Some points, one per row:
[ 0.06  1.01  1.83  0.5   0.08  0.52  1.    0.84  0.19 -0.61  0.62  0.15  0.    1.57 -0.64 -1.21  0.94 -1.86  1.47 -0.83 -1.5  -0.7  -0.05 -0.51]
[-0.05 -1.79  1.64  1.63  0.7   1.35 -1.19  0.63  0.43 -1.7   0.82  0.29 -0.41  1.69  0.41 -1.01  1.55 -1.14  1.65 -0.51 -0.8  -0.07 -0.39 -0.03]
[-0.38 -0.86  1.39  1.56 -0.54 -0.45  0.95 -0.64  0.36  1.79  0.76  0.57  1.    0.44  0.13  1.42 -1.01 -0.48  1.05 -0.18 -0.31  0.28 -0.15  0.86]
[ 0.35 -0.56  0.25  0.21 -0.36  1.45 -1.74  0.88  1.51 -0.76  2.07 -0.27 -0.4   2.28  0.26  0.88  0.92  0.27  0.53 -0.4  -0.63 -0.5  -1.04  1.02]
[ 0.44  0.2  -1.11 -0.78 -0.07  0.37 -1.05  1.15  1.19 -0.18 -0.74  0.61 -0.57 -0.39 -0.93  1.11  0.06  2.44 -0.11  0.01  1.27  1.35 -1.04  1.05]
[ 0.46  1.27 -0.67 -2.41 -0.61 -1.25  0.5  -0.01 -1.38  2.61 -2.12 -1.36 -0.22 -1.96  0.19  0.75 -2.75  2.96 -1.98  0.15  2.37 -1.65  1.49  1.19]
[ 0.91 -0.16 -1.39 -3.5   0.73 -0.58  0.26 -1.36 -2.13  1.4  -0.63 -0.17 -0.45 -1.3   0.02  0.94 -1.15  2.38 -0.84  0.28  2.84 -0.41 -0.12  1.14]
[-1.39 -0.77  2.38  2.58  0.63  1.7   0.69  0.47  1.13 -1.52  1.03  1.34  0.02  1.58  1.1  -1.15  1.43 -2.15  0.86  0.6   0.44  0.74 -0.56 -0.62]
[ 0.32  0.62  0.52  0.67 -0.65 -0.39  0.7   1.2   0.65  0.52 -0.31 -2.29 -1.31 -0.83 -0.38  0.13 -0.51 -0.06  0.49  0.39 -1.34  0.02 -1.11  0.54]
[-0.78  1.73 -2.45 -3.63 -0.54 -1.04  0.25 -1.    0.    1.52 -0.68 -0.6   0.56 -0.65  0.01  1.73 -1.64  2.39 -1.79  0.01  2.08 -1.34  0.43  0.21]
[-0.72 -0.05  1.07  0.8  -1.18  0.28  1.09 -0.32 -0.87  0.22 -0.2   0.67  1.11  0.88  0.37  0.07  1.36 -0.64  0.35 -1.06  0.73 -0.35  0.54 -0.78]
[-0.53  3.07 -0.74  0.39 -1.33 -0.79 -1.79  0.01  0.57 -0.05 -0.72 -0.04 -1.98 -1.99  1.61  0.86  0.09  2.37 -1.51  0.75  0.01 -0.6   1.17  1.7 ]
[-1.48 -0.22 -0.83  0.99  0.41  0.75 -0.15 -1.17  0.76  1.22  0.23 -0.61 -1.77  1.32 -1.23  0.31  1.06 -1.37  0.85 -1.39 -0.6   0.02 -0.36 -1.03]
[ 0.6   0.91 -0.61 -0.04  0.71 -0.78 -0.32 -0.42  0.88  0.68 -0.4   0.31  0.68  1.29  0.24 -0.6  -0.05 -0.26  0.03 -1.2   0.61  0.68  0.22  0.68]
[-0.1   0.31 -0.3   0.1  -1.29 -1.2  -0.87 -0.09  1.3   0.07 -0.67 -0.34 -1.76 -0.73  1.44  1.29 -0.43  0.95 -1.37  1.41 -0.13 -0.16 -0.38  1.67]
[-0.65 -1.13 -0.57  0.37  1.1  -0.06 -0.25 -0.76 -0.49  0.   -0.25 -0.61 -0.2  -1.52  1.79 -0.39  0.05 -0.53 -0.29  0.22 -0.72 -0.73  1.37 -0.43]
[ 0.87  0.77 -0.4  -1.83  0.75 -0.53  0.29 -0.81 -0.05  2.03 -1.9   0.44  0.1   0.36 -2.51  0.03 -1.52  0.6   0.04 -0.44 -1.07 -0.56 -0.23  0.96]
[ 0.49 -0.49  1.25 -1.9  -0.08 -0.93 -0.71  0.3  -1.41 -1.6   0.78  1.66 -0.37  0.29 -1.6  -1.05 -1.32  0.41  0.16 -0.72 -1.47 -0.02  0.66 -1.03]
[ 0.28  1.39 -0.87  0.99 -0.37  0.63  1.29  0.05 -0.21  0.03  0.44  0.73 -0.84  0.98 -0.18  0.13  0.72 -1.72  1.96  0.07 -1.7   0.59  0.56 -0.7 ]
[-0.4  -1.21  0.78  0.88  2.11  0.16 -0.54  0.19  0.14 -0.79  0.93  1.46  0.38  0.83  1.11 -0.41  2.38  0.34  1.75 -0.35 -0.9   1.86 -0.18 -0.88]
[ 0.79  0.5  -1.76 -0.47  0.07 -0.28  1.65  0.13 -0.4   0.38 -0.66  0.14 -0.42 -0.29 -1.86  0.05 -1.75  0.38 -0.3  -1.09 -0.13 -2.01 -0.69  0.19]
Then 12 other points, each followed by its number:
[ 0.33 -0.04 -1.3   0.04  0.46  0.11  1.59 -0.69 -1.16 -0.31 -0.42  0.7   1.28  1.66  1.22  0.16 -0.3   0.02  0.73 -2.17  0.21 -1.11 -0.59 -0.67] 0
[ 0.38  2.23  1.27 -0.08  0.61 -0.02 -1.49  0.5   0.93 -0.43 -0.31 -1.68 -0.52 -0.47 -0.6   0.65  0.82  0.99 -0.23  2.72  0.95 -1.1  -0.86  2.67] 1
[ 0.93  0.46  0.3  -0.28 -1.03 -0.08  1.39  0.18  0.07  0.87  0.42 -0.09  0.17  1.12 -0.73  0.25 -0.18 -1.66 -0.46 -0.2  -0.57 -0.78 -0.45  0.63] 2
[ 1.49  0.81 -0.69 -1.15  0.4  -0.21  1.38 -1.2  -0.44  0.29 -0.18 -1.19  0.75  0.15 -1.11 -0.69 -1.57  1.02 -0.12 -0.95 -0.66 -0.66 -0.34 -1.54] 3
[-1.02 -0.33  0.57  3.59  0.8   1.48 -1.41 -0.62  2.72 -0.8   1.65  0.15 -0.56  1.03  1.66 -0.22  1.96 -1.99  0.89  0.69 -0.32  0.63 -0.98  1.67] 4
[-0.4  -0.69  0.87 -0.14 -0.88  0.54  1.92 -0.51  0.68  1.16  0.36  0.96  0.91  1.4  -0.61 -1.85  1.31 -1.2   2.2   0.33 -0.69 -0.01 -0.57 -0.29] 5
[-0.66 -2.01  1.9   1.43  1.24  0.08 -1.66 -1.53  0.01 -0.1   0.04  1.27  0.83  1.18  0.76 -0.31  3.3  -1.64  1.13 -0.4   0.43  0.23  0.08 -0.26] 6
[ 0.87  0.19  0.75  0.11  0.58  0.21  0.26  1.18 -0.16 -1.2  -0.08  0.49 -0.01 -1.53 -0.79 -1.04 -0.11  0.61  0.1  -1.62 -0.48  1.2  -1.19 -0.27] 7
[ 0.14  0.31 -0.72 -0.1  -0.41  0.08 -1.77  0.44  1.    0.41 -0.08 -0.05 -0.23 -0.32  0.24  0.08  0.3   0.27  0.22  2.14 -0.05 -0.24 -0.47 -1.09] 8
[-1.36 -1.59  0.95  2.98  0.77  0.86 -2.43  0.94  1.35 -0.56  0.34 -0.16  0.55  0.5   1.84  0.48  3.01 -0.08  0.31  0.5   0.7  -0.24 -1.05  0.69] 9
[ 0.09  0.87 -1.08 -1.41 -0.29 -1.58 -1.04  0.54 -0.81  0.44 -0.23  0.03 -0.04 -1.   -0.63  1.25 -1.01  2.4  -1.09  0.27  0.3  -0.48  0.72  1.04] 10
[ 0.51  1.02  0.4  -1.14 -1.73 -0.08  1.53  0.72 -0.35  1.32 -1.01  0.09 -0.91 -0.88 -1.28  1.48 -1.09  0.24 -1.97 -0.11 -0.47  0.06 -1.02 -0.93] 11
Which two of these numbered points are nearest to each point below, looking only along the 5 directions in which the first points spread most? Their numbers follow each, nearest first.
[ 1.33  0.58 -0.34  0.97  0.5   0.21  1.03  1.64  0.82 -0.94  1.48  0.15  1.16  0.99 -0.2  -0.69  0.73 -2.76 -0.36  1.08 -0.76 -0.47 -1.08 -0.82] > 5 2
[ 0.91 -0.12  0.53  1.19  0.55 -0.08  0.99 -1.18  0.48  1.73 -0.93  1.05  0.29  1.26  1.35 -0.7   1.57 -2.41 -0.87 -0.36 -0.22 -0.49  0.02 -0.79] > 5 0
[ 0.32  0.23 -0.87 -1.48 -0.46 -0.18 -0.87 -0.48 -1.29  0.67  0.88 -0.55 -0.13 -0.35  0.1   1.14 -1.47  3.02 -0.76 -0.81  1.85 -1.52  2.71 -0.22] > 10 11
[-0.3   0.86 -0.61 -1.5  -0.43 -1.   -0.02  0.05 -1.3  -0.49 -0.99 -0.26  0.93 -1.57 -0.77  0.56 -1.35  1.57 -1.63  0.75  1.78  1.75  1.69 -0.73] > 10 11
[ 0.66 -1.44  0.21  2.48  0.49  0.98 -1.84 -0.38  1.82 -0.96  0.22 -0.23  0.05  2.07  2.41 -0.26  0.53 -0.59  0.5   1.03 -0.16 -0.39  0.58  0.92] > 9 4
[ 1.   -0.51 -0.83 -1.3  -0.69  0.1   0.5  -0.03 -0.16  2.29 -0.96 -0.68  0.31 -0.68 -2.13  1.7  -1.8   1.77  0.01  0.45  1.83 -1.01  0.39  1.  ] > 11 10
[ 1.29  0.86 -1.65 -4.69 -0.94 -1.69  2.94 -0.76 -4.35  1.95  0.03 -0.36  1.91 -3.43 -3.08 -0.31 -4.71  1.09 -0.72 -0.22  2.06 -0.66  0.   -1.62] > 3 11
Now 12 new points, numbered from 0 again:
[-1.02 -2.26  1.68  1.51  0.86  1.46 -1.28  0.7   0.04 -2.12 -0.93  1.73  1.33  0.79  0.23 -0.57  0.77 -1.04  0.06  0.05  0.61  0.36 -0.37 -0.94] 0
[ 0.84  0.01 -0.18  0.05  1.49  0.5   0.28  0.48 -0.81 -1.19 -0.61 -0.58  0.4  -0.26  0.14 -0.28 -0.59  1.02  0.42 -0.29 -0.05  0.14  0.52 -0.98] 1
[-0.56  0.23 -0.45  2.51 -0.44  0.74 -0.56  0.71  0.35 -1.46  2.31  0.79  2.05 -0.55  0.52 -1.32  2.14 -1.34  1.62 -0.01 -0.24  0.7   1.42 -0.9 ] 2
[-0.1  -0.17  2.96  2.84 -0.2   0.88 -1.02  0.09  1.75 -2.56 -0.69 -0.38  0.44  1.75  0.17 -0.06  2.75 -2.38  0.64 -0.32 -1.15  0.88 -1.48 -0.85] 3
[ 0.79 -0.02 -1.51 -0.09  0.77 -0.76  1.14 -0.13 -0.53  0.19  0.25 -0.3  -0.23  0.19 -0.73  0.42 -2.03 -0.33 -0.7  -0.31  0.66 -0.32  1.77  0.71] 4
[ 0.51 -1.87 -0.6  -0.34 -0.32  1.33  0.93  0.31  0.42 -0.2   0.92  0.76  0.39  1.4  -0.26 -1.1  -0.32 -1.76  0.79 -0.79 -0.76  0.52  0.4  -0.45] 5
[ 0.12  1.43  1.06 -0.56 -0.49  0.12  0.11  0.35 -0.01  1.04 -0.15  0.27 -0.52 -0.63  0.66 -0.29 -1.32  0.42 -0.78  0.16  0.48 -0.6   1.56 -1.45] 6
[-0.78  0.09 -0.01  0.36 -0.84  0.47 -0.81 -0.33  1.08 -0.03 -0.39 -0.02  0.11 -0.28  0.33  0.99 -0.04 -1.08 -0.21  1.    0.77 -0.77 -0.92 -0.37] 7
[ 0.19 -1.88 -0.4  -0.69  1.61 -0.36 -2.13 -0.22  1.41 -1.96  0.47  0.78 -1.    0.4   0.25  1.37  1.04  0.83  1.25 -0.54  0.14  0.38 -0.55  0.46] 8
[-1.13 -0.72  0.65  1.39 -1.31 -1.93 -0.09  0.27  1.28 -0.67  0.23 -0.08 -0.89 -0.73 -0.03  1.39 -0.55  0.62  0.47  0.42  0.23  0.04  0.13  0.12] 9
[ 0.5   0.45  0.77 -0.7   0.18  0.18  0.43  0.95  0.39 -0.63  0.02  0.39 -0.52 -1.21 -2.31 -0.71 -1.73 -0.55  0.68  0.1  -1.02 -0.21 -0.09 -1.3 ] 10
[ 0.36  1.34 -2.3  -5.55 -0.87 -0.81  1.93 -0.15 -3.31  2.75 -1.68 -0.41  0.99 -3.42 -2.9  -0.15 -4.66  2.23 -0.63 -0.3   0.42 -1.31  1.95 -1.03] 11
Which two of these numbered points are nearest to each point below, looking only along the 5 directions in which the first points spread most? Their numbers follow each, nearest first.
[-0.27  1.98 -1.21 -2.12  0.54 -1.9  -0.57  0.26 -0.83 -0.7  -2.17 -0.11 -0.44 -2.23 -0.96 -1.03 -1.62  2.87 -1.29  0.22 -0.1  -0.84  1.35 -1.74] > 6 4
[-0.45 -1.69  1.43  2.92  0.17  0.89 -0.27  0.34  1.01 -2.43  1.04  1.2  -0.67  2.19 -0.23 -0.89  2.71 -2.23  1.32 -1.    0.17  1.63 -0.71 -0.31] > 3 2
[ 2.23  1.82 -1.89 -3.64 -1.15 -1.43  2.53  0.35 -1.75  2.76 -0.32 -0.96 -0.94 -3.39 -0.23  0.77 -3.17  0.65 -0.4  -0.44  2.65 -1.27  1.24  0.2 ] > 11 4
[ 0.31 -2.62  0.05  1.9   0.75  0.42 -0.24 -0.6  -0.85 -1.35  0.22 -0.39  0.13 -0.09 -0.42 -2.    1.82  0.43  1.1   0.54 -0.81  0.03 -0.39 -0.15] > 0 2
[ 0.53 -0.21 -0.24  1.64 -1.01  0.48  0.75 -1.46 -0.58  0.15  0.03 -0.56 -0.61  1.61  0.2   0.58  0.84 -1.7   0.43 -0.05  0.36 -0.31 -0.2   1.28] > 7 9
[-0.87  0.92  0.31  1.38 -0.61 -1.23 -0.09  0.4   0.44  1.05 -1.12  0.17  0.19  0.53  0.73  0.44  2.35  0.19 -0.62 -0.65 -0.24  1.21 -0.09 -1.12] > 7 9
[-0.38  1.69  0.91 -1.07 -0.04 -1.66 -0.15  1.48  0.61 -0.47  0.21 -0.44 -0.92 -2.54  0.24 -1.14 -2.1   3.11 -0.31  1.13 -0.11 -0.33 -0.47 -0.7 ] > 6 1
